In the rows, zero is written as 128.
One turn moves every row onto another: examples first, then more rows asked:
Z415: [134 155 135 145 130 110 139 119 109 113 128 153 121 120 104 130 130 127
 103 162 141 121 122 122 134 150 137 154 104 142 104 122 136 129 133 145
 122 115 136 128 142 139 123 119 150 112 129 121 160 137]
Z773: [158 122 134 129 168 129 124 120 138  94 168 135 139 100 111 122  96 103
 142 139 125  85 129 111 146 123 115 147  93 165 140 137 125 133 124 158
 124 152 130 146 165 134 108 108 129 122 139 117 123 138]
Z615: [149 147 122 146 141 113 114 119 151 138 148 156 136 136 137 144 111 120
 110 145 117  97 131  98 162 137 152 117 100 164 127 107 116 142 112 150
 112 151 127 134 165 153 125 111 138 132 145  98 110 137]
Z87: [155 151 114 148 142 109 108 121 150 136 152 152 139 132 134 143 107 124
 119 139 117 103 129  96 163 144 150 123  91 158 122 105 109 140 109 150
 108 150 125 133 164 152 125 107 135 124 133  95 109 133]
Z571: [119 159 117 124 143 131 134 156 130  94 134 122 130 110 119 144 131 125
 127 155 136 128 112 122 143 137 118 143 121 157 105 100 139 159 128 149
 143 125 128 129 126 133 121 108 147 124 119 123 145 140]
Z289: [142 126 107 146 133 138 121 155 118 117 136 171 154 110 107 147 118 116
 124 125 134  98 135 119 142 123 135 151  97 161 127 115  94 130 103 149
 107 137 111 124 149 158 149 138 126 140 138  64 127 138]
Z306: [155 123 138 117 167 128 126 113 129  97 168 137 142  97 108 122 100 102
 143 141 123  86 126 117 149 119 118 141  99 159 140 139 130 128 118 159
 127 153 122 147 164 139 113 112 131 112 143 125 121 139]
Z645: [153 150 116 140 146 111 109 120 152 142 152 152 139 133 131 143 111 120
 114 142 112  97 127  95 164 134 145 120  99 164 126 108 113 147 115 154
 109 146 126 135 166 145 125 105 139 126 142  98 109 132]
Z796: [155 125 136 123 160 131 122 113 134  92 174 136 138  96 111 123  95 101
 143 148 123  82 122 112 150 120 119 138  97 163 143 132 132 132 124 154
 130 155 122 144 154 141 116 110 131 114 143 120 120 139]
Z169: [132 142  88 129 119 108 136 139 111 140 134 136 136 104 107 131 127 131
 123 159 151 111 121 118 155 134 137 143 117 173 126 143 113 146 123 158
 118 112 130 129 127 121 135 132 174  88 135 119 116 150]
Z681: [146 124 100 149 137 138 122 158 112 117 140 164 153 113 113 145 117 122
 120 123 137  98 135 116 148 125 128 152  92 169 128 112  95 135 102 146
 106 144 110 123 151 157 148 138 126 139 145  68 126 138]
Z215: [141 130  90 108 125 137 125 142 134 121 132 117 116 119  99 127 135 109
 116 142 149 100 119 142 136 130 134 150 128 158 114 132 123 126 140 142
 132 124 100 146 126 133 124 118 168 128 116 115 123 136]
Z805: [124 162 121 124 145 139 134 152 127 102 130 119 125 108 111 130 124 116
 116 157 130 116 112 124 145 137 118 145 124 165 115 102 131 161 130 142
 146 125 122 127 120 125 120 108 149 127 112 126 138 135]
Z453: [137 144  93 127 117 107 131 130 107 139 131 128 144 108 103 123 125 131
 121 164 156 108 122 119 158 139 131 144 113 171 115 137 122 145 123 166
 116 111 129 128 127 124 131 142 165  90 130 125 111 144]
Z175: [152 134 116 115 143 126 147 144 105 113 133 139 163  88 133 121 113 130
 153 127 147 103 134 130 146 133 111 123 104 138 121 112 106 119 105 162
 140 140 120 121 152 153 154 111 110 123 137 119  97 145]
Z466: [135 152 130 144 134 110 149 121 109 110 137 153 128 112  98 136 135 131
 111 162 138 124 121 129 120 152 139 159 108 147 112 130 132 124 129 154
 116 110 137 132 136 136 130 123 150 112 132 121 155 139]
Z856: [128 160 123 121 140 136 134 147 128  95 118 123 127 115 117 143 125 120
 121 158 135 125 117 120 148 144 124 140 125 163 107  91 132 159 127 147
 142 120 126 126 124 130 119 115 145 124 113 121 137 132]
Z313: [139 143 133 139 134 101 137 121 112 106 137 154 129 114  96 132 135 137
 110 162 137 119 129 122 130 153 144 153 108 147 110 129 142 125 124 149
 127 106 134 127 145 137 130 125 154 102 130 120 155 138]
Z469: [143 131  96 109 126 126 125 142 121 125 127 109 121 117  97 124 130 117
 116 143 154  95 124 142 144 129 134 150 130 150 107 129 112 122 133 142
 138 123  97 145 128 132 132 122 170 118 119 119 122 127]
Z229: [154 137 115 115 147 122 142 138 112 110 129 130 157  92 144 117 114 129
 153 122 145  94 137 131 148 134 116 124 104 148 120 118 105 115 107 156
 136 142 115 122 159 147 149 112 108 122 137 125  95 142]
Z27: [160 134 118 115 142 129 140 145 100 109 137 134 160  94 135 117 113 133
 151 122 148  98 137 132 141 133 113 121 102 143 121 112 106 114 107 149
 135 142 119 120 156 153 157 109 112 125 136 117 102 143]
Z757: [157 129 117 115 140 125 140 139 107 114 138 126 161  88 136 115 111 134
 151 125 147  96 140 126 138 132 113 124 108 138 122 111 105 118 107 161
 137 139 117 128 149 154 154 109 110 121 136 121  99 144]
Z464: [141 121 103 144 131 136 126 155 111 115 137 168 159 114 115 149 116 121
 124 126 136  95 138 121 142 124 134 154  97 164 131 116  91 134  99 152
 110 137 116 127 147 152 148 143 123 140 147  72 129 139]
Z829: [156 121 140 121 166 131 128 119 127  91 170 137 139  92 113 123  94 109
 142 145 124  87 125 112 152 123 114 137  95 165 138 137 122 132 121 152
 125 156 125 141 165 139 114 109 135 115 145 126 118 135]
Z910: [156 150 120 146 145 112 111 120 145 138 155 153 137 134 134 139 108 122
 111 141 113 102 133  97 163 136 148 122  91 163 130 111 112 140 117 152
 109 157 120 138 171 146 128 109 142 130 140 104 110 131]
Z996: [146 124  99 147 137 133 132 156 115 109 136 166 155 108 106 140 117 114
 129 129 137 100 132 118 143 128 132 153  95 167 130 124  92 125  94 146
 110 146 112 120 147 158 150 139 124 139 145  70 124 137]
Z878: [132 125 100 104 124 137 121 148 131 120 120 116 117 124 102 124 129 116
 115 138 150 105 128 135 136 129 137 153 122 156 108 127 125 122 137 147
 140 130  95 146 129 127 131 118 165 117 119 109 122 137]
Z326: [135 145  90 136 114 113 141 137 103 137 137 133 146 112 101 130 125 136
 114 163 156 113 117 124 155 129 128 146 111 167 121 141 117 144 113 157
 113 113 141 125 131 125 130 140 169  95 129 118 122 139]

Z175 goes to Z289
Z910 goes to Z829
Z169 goes to Z313
Where do these go?
Z87 goes to Z773
Z615 goes to Z796
Z469 goes to Z326
Z453 goes to Z466

One turn moves every row onto another: examples first, then more rows asked:
Z148: [115 164 135 119 134 105 124 135 148 131 114 117 154 137 153 103  91 126
 108 131 120 109 107 120 124 133 131 129 132 120 134 145 131 134 160 126
 117]
Z369: [116 149 115 138 126 130 137 124 123 143 136 129 131 146 115 125 112 132
 100 149 149 119 123 121 117 150 126 134 135 132 126 116 150 128 177 112
 154]
Z459: [143 135 133 142 139 121 107 150 134 144 143 101 142 144 131  95  97 134
 119 117 105 135 125 126 138 142 136 143 138 146 126 151 157 114 155 124
 110]
Z10: [146 125 147 115 136 129 113 128 118 123 132 128 161 126 140 120 120 119
  94 120 154 139 148 101 131 157 125 147 133 114 137 135 117 133 141 114
 135]
Z655: [148 124 125 118 119 136 123 139 115 143 151 117 136 123 139 130 108 137
 132  98 134 119 104 147 142 129 132 139 149 129 145 154 121 114 138 121
 100]
Z871: [120 147 128 130 116 139 128 152 126 108 126 134 112 142 108  97 130 153
 114 118 109 125 112 129 132 120 113 129 136 114 143 144 143 149 133 144
 121]
Z483: [131 144 125 126 116 109 110 132 119 141 122 120 129 115 119 116 133 159
 102 138 112 116 110 116 128 123  98 138 139  94 135 118 139 144 144 145
 147]
Z385: [150 149 109 133 125 110 105 131 119 112 153 117 154 104 124 127 101 129
 126 134 129 122 121 112 131  99 138 122 137 122 139 136 123 135 146 151
 124]
Z211: [139 146 127 110 137 128 119 132 122 143 149 152 139 111 130 120 114 144
 102 117 114 125 114 119 120 130 139 123 144 134 149 141 113 161 147 106
 112]
Z300: [160 130 106 119 128 153 149 151 139 136 140 129 142 140 113 125 117 116
 129 134 117 127 121 108 129 137 119 128 131 119 131  98 131 158 161 146
 112]
Z932: [132 141  95 118 129 126 132 146 154 115 128 129 121 143 121 127 138 155
 119 118 140 142  97 133 137 140 115 140 121  92 126 153 136 135 139 134
 127]
Z846: [151 116 153 133 123 126 136 128 116 134 143 126 151 142 128 107 131 109
 102 129 133 118 137 101 138 146 132 149 119 101 132 159 117 148 145 116
 119]
Z950: [134 162 134 125 120 120 125 120 132 112 163 127 135 123 128 102 115 119
 141 131 117 128 121 117 142 113 142 138 149 121 112 145 113 139 156 154
 116]
Z646: [139 124 128 139  97 139 133 139 142 126 154 122 125 148 123 128 131 128
 138 112  99 132 128 103 129 145 127 143 127 129 134 135 123 158 149 157
 109]
Z688: [149 130 119 135 111 119 103 137 127 122 136  99 152 133 144 136 117 141
 134 125 112 134 123 105 123 153 117 121 114 130 133 114 136 140 139 159
 140]
Z315: [139 152 104 137 143 122  97 149 126 142 139 143 153 144 150 118 137 119
 131 122 112 130 121 115  94 135 127 127 149 110 138 142 152 137 147 137
 131]
Z666: [125 135 117 124 126 139 116 144 130 121 122 140 146 114 119 106 125 150
 121 121 118 120 121 132 107 155 106 125 121 107 142 121 172 123 156 153
 128]
Z618: [134 140 103 114 130 127 127 129 159 145 124 126 130 139 116 113 140 156
 115 134 112 129 111 107 123 131 109 167 128  93 123 134 128 118 153 143
 121]
Z406: [144 127 122 143 153 117 117 149 112 129 133 118 156 119 113 118 126 116
 101 138 127 105 126 122 149 135 106 135 135 102 147 124 118 113 165 114
 127]
Z486: [142 134 131 127 150 130 115 152 107 110 133 108 159 138 144 122 135 114
 110 124 143 131 118  95 129 146 136 137 109 113 130 143 135 139 134 109
 132]
Z149: [131 150 140 141 154 137 122 138 122 110 148 119 135 142 112 105 142 121
 106 128 133 131 126 138 158 146 105 138 140 122 140 154 112 127 157 113
 119]
Z724: [131 144 119 137 129 148 134 132 123 135 135 128 152 150 135 102 121 134
 130 123 129 136 128 123 113 105 114 133 166 110 137 166 165 131 150 125
 118]
Z754: [137 134 111 123 121 123 109 117 125 126 179 124 154 103 118 127 107 136
 121 123 124 141 134 115 134 140 138 139 146 116 114 139 142 138 179 135
 112]
Z89: [143 112 110 129 129 134 124 125 134 120 142 124 122 134 127 114 119 126
 114 128 118 115 121 118 106 165 140 143 141 153 110 136 124  96 135 131
 123]
Z886: [140 133 121 131 114 121  99 136 123 143 145 138 143 167 141 116 109 131
 116 113 112 124 126 131 116 140 124 138 161  97 135 171 132 143 157 141
 122]
Z806: [151 110 119 133 129 129 155 111 125 120 156 124 108 131 119 129 130 126
 125 122 132 118 104 120 128 132 136 130 144 136 123 143 134 120 129 116
 142]
Z363: [160 139 110 128 103 139 141 121 156 128 142 120 151 148 118 113 117 121
  98 128 127 146 125 114 139 133 115 132 129 135 154 119 141 162 144 147
 112]
Z690: [150 150 142 141 146 112 135 124 159 145 137 122 149 120 148 125 120 121
 137 114 137 128 111 118 137 127 125 139 147 128 150 131 157 113 150 128
 132]
Z749: [154 147 116 115 114 140 121 128 137 131 139  92 146 156 128 123 106 132
 108 137 140 148 122 135 136 151 102 129 124 132 124 125 123 154 148 154
 128]
Z206: [138 137 133 132 140 131 113 123 116 118 161 118 159 137 120 132 136 134
  99 125 122 115 108 120 159 152 109 155 139 101 146 142 119 113 169 113
 122]
Z825: [139 113 113 135 123 109 144 116 131 123 137  97 119 133 131 119 114 115
 114 130 139 113 109 124 124 131 134 138 129 132 123 135 145 103 131 127
 152]
Z253: [154 127 104 115 127 135 115 147 140 113 122 151 134 135 111 102 113 170
 111 118 125 148 125 132 132 137 118 132 124 111 140 138 135 120 128 141
 134]
Z463: [142 156 136 143 134 128 136 141 141 134 147 132 161 122 139 150 102 155
 104 140 142 125 114 121 121 131 131 123 121 118 142 155 150 144 161 117
 134]
Z528: [123 123 112 127 114 150 147 143 131 110 117 102 142 125 134 115 121 132
 151 119 127 130 125 108 131 136 111 118 138 132 123 119 142 139 143 141
 108]
Z150: [137 119 124 129 100 129 132 109 137 141 138  99 138 114 126 134 120 143
 120 119 134 147 141 108 136 135 100 134 148 128 135 123 133 156 147 139
 128]
Z643: [133 126 138 121 146 153 135 138 124 116 125 117 158 142 132 114 129 113
 115 125 141 111 129  88 119 139 126 149 125 115 134 153 120 127 149 115
  98]
Z762: [149 110 115 142 134 117 124 113 152 117 143 125 125 142 120 141 107 137
 101 128 129 116 123 100 113 156 135 143 148 141 122 136 133 109 147 127
 136]
Z669: [120 149 107 124 114 128 118 114 109 130 135 131 137 159 124 100 118 127
 102 134 122 105  97 117 114 140 140 131 124 143 153 121 138 120 151 120
 136]
Z278: [140 140 128 151 137 134 123 146 126 108 142 138 162 127 122 103 142 108
 104 128 127 119 126 135 146 151 118 137 120 120 162 137 132 104 149 125
 117]
Z520: [151 138 103 105 109 147 131 133 123 124 133 105 159 143 141 123 122 134
 124 133 118 128  94 117 142 151 115 127 135 118 117 101 126 146 145 140
 114]
Z241: [115 138 125 120 107 136 119 128 142 131 147 133 124 130 112 136 134 163
 104 112 127 125 117 132 120 156 100 150 140  97 137 148 143 145 167 146
 118]
Z331: [130 149 105 143 123 125 122 135 142 106 150 123 164 107 132 117 112 125
 133 138 139 125 129 129 123 144 136 120 132 124 110 153 142 127 164 151
  98]
Z733: [129 148 117 136 105 121 132 111 124 126 138 156 131 159 124 126 127 136
 100 135 133 101  98 115 128 149 139 125 143 130 149 127 120 137 153 117
 139]
Z465: [163 133 123 156 134 112 118 156 144 155 145 137 140 118 138 146 129 143
 119 130 125 120 114 118 137 149 133 130 156 127 118 145 122 132 144 120
 110]
Z282: [120 146 138 110 116 144 141 151 113 151 154 128 145 119 144 102 105 128
 116 131 111 126 119 143 123 142 146 150 120 119 121 143 139 130 162 117
 118]
Z922: [131 139 108 128 113 127 120 142 111 150 134 134 153 125 152 126 122 131
 115 123 139 139 127 133 120 120 118 141 178  92 126 140 144 132 143 122
 138]
Z498: [122 135 111 132 118 153 142 129 104 138 139 138 128 149 107 117 114 142
 109 146 147 108 120 136 114 149 128 121 132 139 128 137 132 129 163 110
 129]
Z599: [155 115 106 110 127 119 127 120 137 149 132 133 136 125 108  89 128 148
 120 125 112 136 121 130 127 134 111 141 110  94 138 135 151 127 146 138
 136]

Z618 goes to Z749
Z950 goes to Z886
Where do these go?
Z282 goes to Z655
Z669 goes to Z89
Z643 goes to Z149
Z528 goes to Z871

One turn moves every row onto another: examples first, then more rows asked:
Z118: [121 155 128 111 147 164 123 126 101 129 130 136]
Z998: [125 153 113 160 126 148 115 126 135 130 116 125]
Z575: [112 112 122 107 130 137 124 134 117 131 129 135]
Z193: [104 129 141 125 148 147 118 158 125 112 142 141]
Z789: [115 155 122 166 107 138 119 142 120 121 130 135]
Z610: [142 158 130 154 132 140 124 110 125 135 115 128]
Z630: [138 160 140 153 126 113 141 128 120 125 125 136]
Z925: [109 111 125 107 121 138 122 133 112 127 133 138]
Z740: [124 130 141 168 143 132 109 111 123 118 136 124]
Z108: [124 161 137 160 112 139 122 118 106 126 132 136]
Z227: [110 113 123 107 124 144 120 131 114 130 128 133]
Z332: [114 156 135 113 137 146 129 140  90 121 140 144]
Z305: [105 127 136 121 152 162 106 146 128 116 139 137]
Z593: [122 133 145 170 138 122 114 119 119 114 141 127]
Z364: [129 152 119 158 127 119 136 146 135 122 119 133]
Z770: [128 152 129 106 156 141 138 140 109 125 127 137]
Z136: [129 130 143 167 146 120 117 115 125 117 136 124]
Z845: [111 127 136 119 160 150 118 151 134 118 135 135]

Z136 goes to Z593
Z364 goes to Z789
Z108 goes to Z610
Where do these go?
Z227 goes to Z575
Z305 goes to Z845
Z770 goes to Z332

One turn moves every row onto another: examples first, then more rows asked:
Z259: [140 136 127 128 128 132 113  96 126 134 158 112]
Z260: [154 124 166 114 146 116 115 128 108 122 126 118]
Z748: [116 131 151 137 124 129 103 152 122 119 159 133]
Z231: [144 137 142 159 123 144  99 139 132 137 123 132]
Z237: [103 150 149 141 124 147 100 134 123 148 140 125]
Z162: [138 151 136 122 119 120 100 129 118 168 136 122]
Z86: [135  99 162 127 129 130 136 124 114 149 135 124]
Z622: [135 113 118 133 132 123 124 137 115 128 153 115]
Z810: [107 115 131 134 112 139 107 144 121 129 137 127]
Z671: [132 149 147 137 106 144  95 137 113 145 156 132]
Z799: [129 134 128 124 134 132 109  99 123 139 159 103]
Z991: [137 142 126 120 146 113 129 120 121 149 138 124]
Z938: [127 118 131 131 148 115 114 134 120 118 141 138]
Z895: [128 143 143 122 138 151 118 154 128 121 137 112]
Z69: [119 118 157 142 127 102 106 104 118 146 150 112]
Z924: [136 131 154 166 128 124 124 117 112 148 128 126]
Z990: [132 113 124 112 139 135  88 132 116 126 134 112]
Z100: [126 118 179 123 135 147  98 124 111 156 143 126]
Z454: [128 132 147 148 117 114 101 119 142 160 145 106]
Z449: [148 124 175 133 124 126 123 139 111 114 135 123]
Z864: [118 105 171 129 130 147 120 117 113 143 141 131]
Z251: [126 135 143 131 137 146 114 163 128 128 134 106]
Z953: [134 152 140 146 144 135  89 122 118 161 143 121]
Z640: [122 135 161 122 120 138  95 145 113 139 107 119]
Z397: [154 126 155 155 136 107 102 107 115 142 140 117]
Z685: [137 116 152 120 124 109 116 123 114 128 158  97]
Z114: [132 140 151 146 122 114 105 128 146 154 147 109]
Z851: [135 140 162 140 131 135 124 156 108 148 120 110]
Z247: [135 160 169 148 140 133 118 125 120 147 127 113]
Z734: [121 124 147 114 132 134 108 112  95 129 162 103]
Z368: [137 129 179 137  99 130 111 124 116 131 135 124]
Z699: [137 142 176 119 107 125 108 104 115 147 135 115]
Z697: [132 115 128 106 132 125  89 131 125 127 136 113]
Z807: [134 121 145 115 130 142  93 145  90 136 126 112]
Z955: [148 138 165 109 136 122 109 104 109 138 128 117]
Z728: [129 122 143 113 112 147 113 125  99 117 136 114]
Z329: [140 136 141 166 121 147 108 136 128 141 129 126]
Z695: [148 131 127 137 148 110 106 131 118 154 152 106]
Z156: [149 123 173 124 141 143 109 129 103 165 145 117]
Z195: [157 108 162 128 135 135 124 129 107 161 137 120]

Z259 goes to Z231
Z734 goes to Z924
Where do these go?
Z449 goes to Z955
Z329 goes to Z990
Z622 goes to Z953
Z100 goes to Z86
Z640 goes to Z685
Z938 goes to Z162

